[[-13 -29  21  35   3  27  -5 -32 -16 -27  13 -22 -46]
 [ -5 -27  38 -10  23  24  -9 -12   1   5 -14  -6 -17]]
|
[[ -5 -27  38 -10  23  24  -9 -12   1   5 -14  -6 -17]
 [-13 -29  21  35   3  27  -5 -32 -16 -27  13 -22 -46]]

[[-39  -2  -3 -15 -31]
 [ -3 -16  41 -20  -7]
 [  2  19 -26  15   4]
 [  6  22 -38  19   2]
 [ 28   5   4  15  23]
 [ 11  14 -12  18  14]
 [  7  20 -38  17   3]
 [-48  -7  -4 -16 -34]]
|
[[ 28   5   4  15  23]
 [ 11  14 -12  18  14]
 [  7  20 -38  17   3]
 [  6  22 -38  19   2]
 [  2  19 -26  15   4]
 [ -3 -16  41 -20  -7]
 [-39  -2  -3 -15 -31]
 [-48  -7  -4 -16 -34]]

[[ 4 51 49]
 [32 19 11]]
|
[[32 19 11]
 [ 4 51 49]]

[[ -6  -2   4  -1  10  -2  -8   2 -22 -10  -8  -2  -7]
 [ -5 -11  -3  19 -27 -24 -28  -6   4  42 -38  -6  50]
 [ 12  -7   3 -22  -4 -10   6   9  -7  -1  -9   7  -4]]
|
[[ 12  -7   3 -22  -4 -10   6   9  -7  -1  -9   7  -4]
 [ -5 -11  -3  19 -27 -24 -28  -6   4  42 -38  -6  50]
 [ -6  -2   4  -1  10  -2  -8   2 -22 -10  -8  -2  -7]]

[[ 47  22  20  17 -12  35  27 -17]
 [-34 -16 -11 -24  38  23 -23  10]
 [ 29 -17   3 -29   7 -12  46 -24]
 [ -8  -6 -25   2 -22   1 -16   3]
 [-18   0  -2  16  11  26   0 -18]]
|
[[ 47  22  20  17 -12  35  27 -17]
 [ 29 -17   3 -29   7 -12  46 -24]
 [ -8  -6 -25   2 -22   1 -16   3]
 [-18   0  -2  16  11  26   0 -18]
 [-34 -16 -11 -24  38  23 -23  10]]

[[ -5  12  24  -4 -20   0   1   7]
 [  4  -2 -16  18   8   1   1  -5]
 [ 10 -16 -44  29  36  10   3 -25]]
|
[[ 10 -16 -44  29  36  10   3 -25]
 [  4  -2 -16  18   8   1   1  -5]
 [ -5  12  24  -4 -20   0   1   7]]

[[-46 -11 -13  -9 -44 -40  -5 -27 -12]
 [ 23  29 -17  14  24  20  16   4 -25]
 [ 15   0  30 -25   7  12 -29  22  26]
 [-20 -21  37 -45 -30 -19 -47   9  37]
 [-36 -10  -9  -8 -34 -31  -5 -20  -8]
 [  5   2   5  -4   3   4  -5   5   4]
 [-38   3 -31   4 -30 -32  10 -33 -35]]
|
[[ 23  29 -17  14  24  20  16   4 -25]
 [ 15   0  30 -25   7  12 -29  22  26]
 [  5   2   5  -4   3   4  -5   5   4]
 [-20 -21  37 -45 -30 -19 -47   9  37]
 [-36 -10  -9  -8 -34 -31  -5 -20  -8]
 [-38   3 -31   4 -30 -32  10 -33 -35]
 [-46 -11 -13  -9 -44 -40  -5 -27 -12]]
---
[[42 -2  1 -2]
 [37  1  1  3]
 [13  5  4 -1]
 [17  0  0  0]
 [ 4  3  0 -1]]
|
[[42 -2]
 [37  1]]

[[-46 -29  28 -10]
 [-24  14 -46  42]
 [ -9   2  -1   1]]
|
[[-46 -29]
 [-24  14]]

[[-1  7]
 [23 17]
 [48 43]]
|
[[-1  7]
 [23 17]]

[[-18  16  21 -21]
 [-26 -37 -29 -25]
 [ -3 -15 -13  -2]]
|
[[-18  16]
 [-26 -37]]

[[-40 -13  -5 -12]
 [-27   1 -20   1]
 [  0  -7  21 -21]
 [ 15   5  18 -13]]
|
[[-40 -13]
 [-27   1]]

[[ 35  29  23]
 [ 42  35  24]
 [ 35  41 -16]
 [ 18  27 -43]
 [  6  11 -24]]
|
[[35 29]
 [42 35]]

[[ 17  16   7   9]
 [-24 -23   4 -20]
 [ 31  23  28  -3]
 [-32 -27  -6 -16]
 [-43 -37 -16 -17]]
|
[[ 17  16]
 [-24 -23]]

[[ 35   0   0   5  36]
 [ 26  29  35 -20  27]
 [ 10 -33 -40  34  10]
 [ 35  10  12  -3  36]]
|
[[35  0]
 [26 29]]

[[ 32  -7]
 [ 19 -38]
 [-11  -8]]
|
[[ 32  -7]
 [ 19 -38]]
---
[[  4   4  17  41  35   8]
 [-10   8 -17 -13  -9 -16]
 [  4   8  13  42  38  10]]
|
[[  4 -10   4]
 [  4   8   8]
 [ 17 -17  13]
 [ 41 -13  42]
 [ 35  -9  38]
 [  8 -16  10]]

[[-15   1 -26   3 -16]
 [ -3  43  32 -11  -5]
 [ 13   7 -13 -12  13]
 [-10   3   1   5  -6]
 [-12  32  25  -3 -11]]
|
[[-15  -3  13 -10 -12]
 [  1  43   7   3  32]
 [-26  32 -13   1  25]
 [  3 -11 -12   5  -3]
 [-16  -5  13  -6 -11]]

[[  4  19   9 -40 -40   7  -5 -29  21  10   7  25   4 -18]
 [-31 -29 -18  -5  -1   0 -32  -6   9 -31   8  13  29 -11]
 [  7  22  10 -22  -3  12  -9  12   8   7  18  17  31   2]
 [-14 -28 -20   8  21 -10 -27  28   9 -36  10   4  15 -16]
 [ 10   8 -12 -12  13  10 -22  23  10 -20  15  17   1 -16]]
|
[[  4 -31   7 -14  10]
 [ 19 -29  22 -28   8]
 [  9 -18  10 -20 -12]
 [-40  -5 -22   8 -12]
 [-40  -1  -3  21  13]
 [  7   0  12 -10  10]
 [ -5 -32  -9 -27 -22]
 [-29  -6  12  28  23]
 [ 21   9   8   9  10]
 [ 10 -31   7 -36 -20]
 [  7   8  18  10  15]
 [ 25  13  17   4  17]
 [  4  29  31  15   1]
 [-18 -11   2 -16 -16]]

[[-38  19   2  -3]
 [  0 -13 -43 -39]
 [ 30 -31  -5   1]
 [ -6 -16 -44 -37]
 [ 33 -26   1   7]
 [ -7 -15 -48 -39]
 [  9  -3  28  27]]
|
[[-38   0  30  -6  33  -7   9]
 [ 19 -13 -31 -16 -26 -15  -3]
 [  2 -43  -5 -44   1 -48  28]
 [ -3 -39   1 -37   7 -39  27]]

[[-35 -36 -30   4  18  28 -17  -6 -18  26]
 [ 43  42  38  -5 -16 -38  24   6  21 -31]
 [ 21  20  21  -2  -2 -24  15   2   9 -15]
 [ 34  34  28  -5 -17 -26  15   7  17 -25]
 [-20 -20 -18   2   8  18 -11  -3 -10  15]
 [-39 -39 -35   5  16  35 -22  -6 -19  29]]
|
[[-35  43  21  34 -20 -39]
 [-36  42  20  34 -20 -39]
 [-30  38  21  28 -18 -35]
 [  4  -5  -2  -5   2   5]
 [ 18 -16  -2 -17   8  16]
 [ 28 -38 -24 -26  18  35]
 [-17  24  15  15 -11 -22]
 [ -6   6   2   7  -3  -6]
 [-18  21   9  17 -10 -19]
 [ 26 -31 -15 -25  15  29]]

[[ 14  -4   5  -5 -24]
 [-12   0 -11  14   0]
 [  2   1   3  -6  -3]
 [ -8  -2  28   7 -15]
 [ -5   5   0  -2 -18]
 [ 14 -10  37  14   0]
 [  5  -3 -32  20  -2]
 [ 12  -2  11  35 -12]
 [ -4  -2  12  10  10]]
|
[[ 14 -12   2  -8  -5  14   5  12  -4]
 [ -4   0   1  -2   5 -10  -3  -2  -2]
 [  5 -11   3  28   0  37 -32  11  12]
 [ -5  14  -6   7  -2  14  20  35  10]
 [-24   0  -3 -15 -18   0  -2 -12  10]]

[[ 27  32  -3  18  -9  15  -3  -3  -8  -1   4  -3]
 [-35  -5  28 -13  13 -18  27 -11  -4  26   1  14]
 [ 21  12 -14  17 -17  12 -17   9   0 -24  -5 -15]
 [-15  -6   9  -8  -6  -8 -10   2  27 -17 -42   5]]
|
[[ 27 -35  21 -15]
 [ 32  -5  12  -6]
 [ -3  28 -14   9]
 [ 18 -13  17  -8]
 [ -9  13 -17  -6]
 [ 15 -18  12  -8]
 [ -3  27 -17 -10]
 [ -3 -11   9   2]
 [ -8  -4   0  27]
 [ -1  26 -24 -17]
 [  4   1  -5 -42]
 [ -3  14 -15   5]]

[[  4 -25 -19]
 [-49  18  -3]
 [-12 -20  31]
 [  2 -12 -21]
 [ 35   6   0]
 [-24  25 -19]
 [ -8  18  -5]
 [  9  15  45]]
|
[[  4 -49 -12   2  35 -24  -8   9]
 [-25  18 -20 -12   6  25  18  15]
 [-19  -3  31 -21   0 -19  -5  45]]
